In the rows, 128 means zero.
A single turn carries every row of the set below to another of its rows. Some are shown first; where does it send the rows asked next?
Mis: [112 151 131 127 123 151 107 166 120 123  95 142]
samo: [119 128 120 115 129 101 115 158 109 161 166 139]
Pesi: [120 103 124 118 134 114 101  98 111 138 164 114]
fuzo: [118 106 151 149 142 134 116 141  79 118 114 124]
Noran: [111 140 118 102 146 114 117 151  78 145 131 163]
soz: [140 141 119 123  69 138 122 133 115 128 126 122]
Miru: [115 143 137 102 155 139 123 126  97 134 183 139]
Gim: [106 117 113 112 120  89 119 107 101 151 153 130]
sezu: [149 168 139 136 102 124 112 149  93 129 131 111]
Bofa: [ 92 110 111 153 130 150 131 127  85 147 106 133]
ged: [134 145 131 147 138 106 141 109 154 145 140 134]
faki: [ 95 135 153 109 159 136  99 131  97 141 159 135]
Pedam: [135 152 107 151 119 136 120 116 156 140 111 113]
nenap: [149 122  94 117 152 130  99  96 117 151 151 128]
Pul: [ 73 139 115 138 134 156 130 142 123 161 127 137]
vaso: [ 97 159 134 130 145 146 123 160 105 110 109 130]
tasi: [105 146 104 106 157 132 142 100 120 149 160 152]
Lales: [130 111 116 137 183 149 110 113 121 141 137 144]
Fuv: [ 99 111 118 129 127 164 100 134  79 127 110 125]
fadon: [102 118 105 125 133 130 120 117 108 123  82 142]
Tevi: [125 125 144 128 129 119 134  79  89 139 161 127]
Sizab: [176 137 142 133 123 132 119 123 116 144 167 135]
nobad: [109 162 126 142 111 148 156 148 114 151 119 158]
ziguz: [ 90 123 133  95 114 117 119 108 132 128 150 140]
nef: [142 110 137 125  89 150 123 154 124 125 144 141]
donag: [147 125 124 157  88 145 131 115 131 135 133 114]
soviv: [145 150 134 126 132 191 107 121 109 118 128 133]
raka: [153 148 100 118 117 123 136 156 144 129 134 151]
mutor: [159 123 103 135  96 147 144 104 109 138 121 148]
toked: [151 163 139  95 122 113  99 122 106 115 143 128]
fovef: [120 149 123 127 142 175 105 114  67 142 131 123]
siku: [187 143 117 137 132 136 129 136 115 123 149 133]
lon: [120 160 120 150 163 152 134 117 100 118 100 126]
Kepif: [147 149 128 164 144 156 128 121  98 138  92 132]
vaf: [145 148 105 106 106 118 125 128 148 151 140 156]
muf: [ 98 144 114 118 161 126 126  90 105 160 133 150]

Miru goes to vaso
donag goes to Pesi
fadon goes to mutor
Where do these go?
Lales goes to soviv
nenap goes to fovef
Mis goes to vaf

A single turn carries every row of the set below to another of its rows. Some are shown first; where does it send the rows asked next?
kazo: [138 148 125 121 138 117  97 100 157 136 137 157  98 116  95 138 103 134
 130 144 107 130  98 150 151 168 156 160 122 150 124 135 166 101 121 117
 132 127 129 144 142 127 150 111 151 136 186 124  69 138 119]
kanon: [ 99 157 147 183 172 150  99 143  97 102 124 128 129 102 137 100 132 126
 132 113 134 139 136 127 125 140 113 126 146 140  86 174  99 122 137 119
 150 142 135 129 166 104 165 145 142 128 139 115  89 142 124]
Navuf: [144 162 137 150 124 126 113 143  89 114 109 139 155 148 125 117  83 103
 148 147  97 161 144 133 137 163 192 140 139 130 114 180 128 140 133 121
 170 113 122 132 140 148 122 138 127 106 127 133 100 163  74]
gup: [156 158 149 134 151 137  65 107  90 135 137 126 113 140  98 127 142 177
 172 101 129 105 110 103 123 135 151 160 100 136 116 150 104 124 123 112
 117 124 129 113 160 127 160 127 136 145 159 123  86 116 103]
kizu: [157 156 123 134 130 110 104 106 165 140 133 130 101 118 117 152 101 129
 125 161 116 136 110 148 148 154 160 167 144 132 141 122 163 100 108 128
 118 113 125 152 146 129 159 106 144 152 181 129  82 147 133]
Nogi: [136 108 128 127 112 121 137 143 164 134 131 114 119 128 120 137  99 125
 118 141 108 166  97 117 151 134 141 119 149 115 147 115 126 119  96 137
 131 119 143 145 152  81 168  95 131 164 137 143 107 142 132]
gali: [119 165 160 146 120 156 114 124  91 169 108 151 148 102 109 138  87 125
 149 113 148 140 109 129 127 163 104 142 127 160 130 147  98 169 117 136
 116 109  93 133 153  98 144 134 121 146 151 139 110 145 128]
litu: [167 126 149 124 119 139 126 142  77 149 125 145 135 144 124 100  87 108
 147 120 112 148 120 114 112 159 176 166 159 124 128 183 111 153 103 133
 149  93  99 113 129 131 153 109  95 102 114 133 106 151  73]
zino: [145 150 128 119 132 107 101 142 150  85 113 109 123 124 163 139 111 137
 126 144 109 122 128 154 146 150 138 176 149 114 109 172 134 109  99  99
 113  83 131 150 127 112 158 117 131 176 139 127 110 147 133]
Sog: [118 156 130 190 135 121 152 100 110 116 129 112 145 143  94 148  87 116
 189 122 122 110 127 109 133 117 131 135 122 158 122 155 109 132 159 121
 143 134 139 117 128 126 174 123 106 117 143 124 137 151  94]
zoz: [132 125 128 152 154 125 126 135 118 153 148 125  91  95 138 137 128 121
 122 110 109 149 112 127 128 114 147 136 114 132 147 102 145 148 114 147
 152 132 146 117 169 175 128 112 130  91 130 133 137 133  83]
Matu: [132 124 120 127 124 133 117 107 126 128 162  87 132 151 154 112  96 142
 132 103  86 114  91 136 155 129 137 133 160 132 137 142 117 107 133 100
 158 117 108 137 102 123 151 125 122 131 130  93 119 153 124]
resid: [121 146 124 184 127 120 132 109  93 120 112 150 142 160  95 132  89 146
 182 121 107 112 129 119 135 120 135 121 128 143 128 127 128 126 136 116
 131 148 129 120 134  97 161 123 103 107 144  94 118 130  91]
Gorad: [145 150 148 124 137 120 102 149 148  78 107 130 132 132 144 137  92 148
 115 126 115 123 141 157 151 155 120 173 146 139  88 177 127 126 109  86
 123 103 135 133 125 121 154 119 137 160 133 119 101 155 127]
bama: [145 147 154 147 157 135  84  89 113 131 132 107 125 121  97 156 136 157
 173 108 135 101 114  93 109 153 158 155 109 173 122 158 107 124 145 135
 132 107 140 119 166 135 172 125 145 143 149 144  98 104 106]
lesi: [ 85 147 153 171 174 131 101 125 126  87 111 117 130 115 128 108 121 122
 159 114 157 145 133 120 100 143 123 140 140 136  82 163 102 133 172 131
 139 124 149 134 150 130 171 125 125 133 141 126  89 128 118]
zubo: [144  97 148 130 116 128 133 141 147 140 137 134 127 124  99 134 111 132
 102 124 105 156  90 113 144 141 135 106 138 123 125 131 120 148 105 133
 142 116 132 138 138  69 178  94 139 161 139 133  99 146 136]
Kapop: [173 161 153 145 142 132  87 109 111 138 120 116 121 126 157 108 133 124
 152 154 131 126 148 163 127 140 162 156 128 132 124 137 176 157 150 131
 142  87 111 108 104 149 153 148 118 115 153 124 148 108 118]
zutal: [151 125 156 148 157 131 103 151 117 115 110 163 114 139 117  94 105 106
 142 138 121 153 118 116 107 168 197 160 138 118  95 167 137 123 110 125
 164 107 132 119 165 129 163 128 117  89 132 142  72 134  74]
kogu: [157 112 109 131 132 123 110 163 117 129 132 100 119 110 151  98 138 112
 160 110 126 155 118 138 124 116 129 131 101 125 104 174 136 172 114 132
 136  96 146 107 134 117 124 134 109 133 103 150 157 120 119]
gos: [112 154 161 136 134 137 134 111 110 144 112 138 132  90 121 155  85 122
 164 111 158 139 112 108 107 139 116 155 124 157 137 150  80 175 141 152
 136 111  93 131 140  99 159 100 118 147 140 139 109 127 113]
gefe: [131 117 129  92 145 124  93 137 135 106 141 120 113 112 135 120 137 123
 191 118 119 146 135 146 107 125 142 145  95 106 119 159 146 164 117 134
 124  87 145 101 138 142 137 149  94 133 116 126 157 119 104]
Nir: [156 141 150 161 147 141 102 109 130 135 117 122 118  94 133 147 120 114
 140 153 120 125 158 159 106 151 151 131 123 139 129 143 179 176 135 163
 134  70 113 109 133 159 144 159 139 124 141 119 144 134 132]
Tegob: [160 137 160 136 136 148  91 138  83 142 136 134 147 122 114 117 111 111
 128 130  91 150  99 107 123 165 190 127 123 118 139 175 125 146 119 143
 177 100 112 125 162 137 131 115 132 126 128 167  77 134  71]
migo: [134 137 112 135 118 119 135 117 147 122 149  75 123 146 167 112 113 147
 118 123  88 117  85 142 146 130 147 137 162 116 144 140 119  98 112 118
 152 109 122 135 121 129 160 121 118 139 130 117 116 145 140]
bubes: [145 105 127 118 165 151 106 133 138 108 121 128  93  96 118 151 102 103
 166 138 113 154 179 111 118 123 154 146 122 117 145 106 165 154 133 143
 127 124 131 101 150 106 159 123 125 127 125 116 140 117  85]
buzoz: [156 119 163 129 164 142 100 150 142 123  99 147 130  97 141 149 119 107
 129 140 118 164 180 124 130 148 150 161 119 130 140 118 162 148 136 134
 119 117 135 125 171 103 157 124 127 126 155 133 153 133  76]
Kedup: [134 141 136 145 150 153 136 132 127 129 157  99  95  90 132 137 134 119
 122 112 119 151 146 142 129 117 142 131 117 129 136 127 141 161 128 150
 170 121 139  91 164 182 150 152 121 116 108 140 139 150 114]

zoz goes to kogu
bubes goes to Kedup
Tegob goes to litu
Where do these go?
resid goes to kanon
zino goes to kizu
gos goes to Sog
zubo goes to Matu

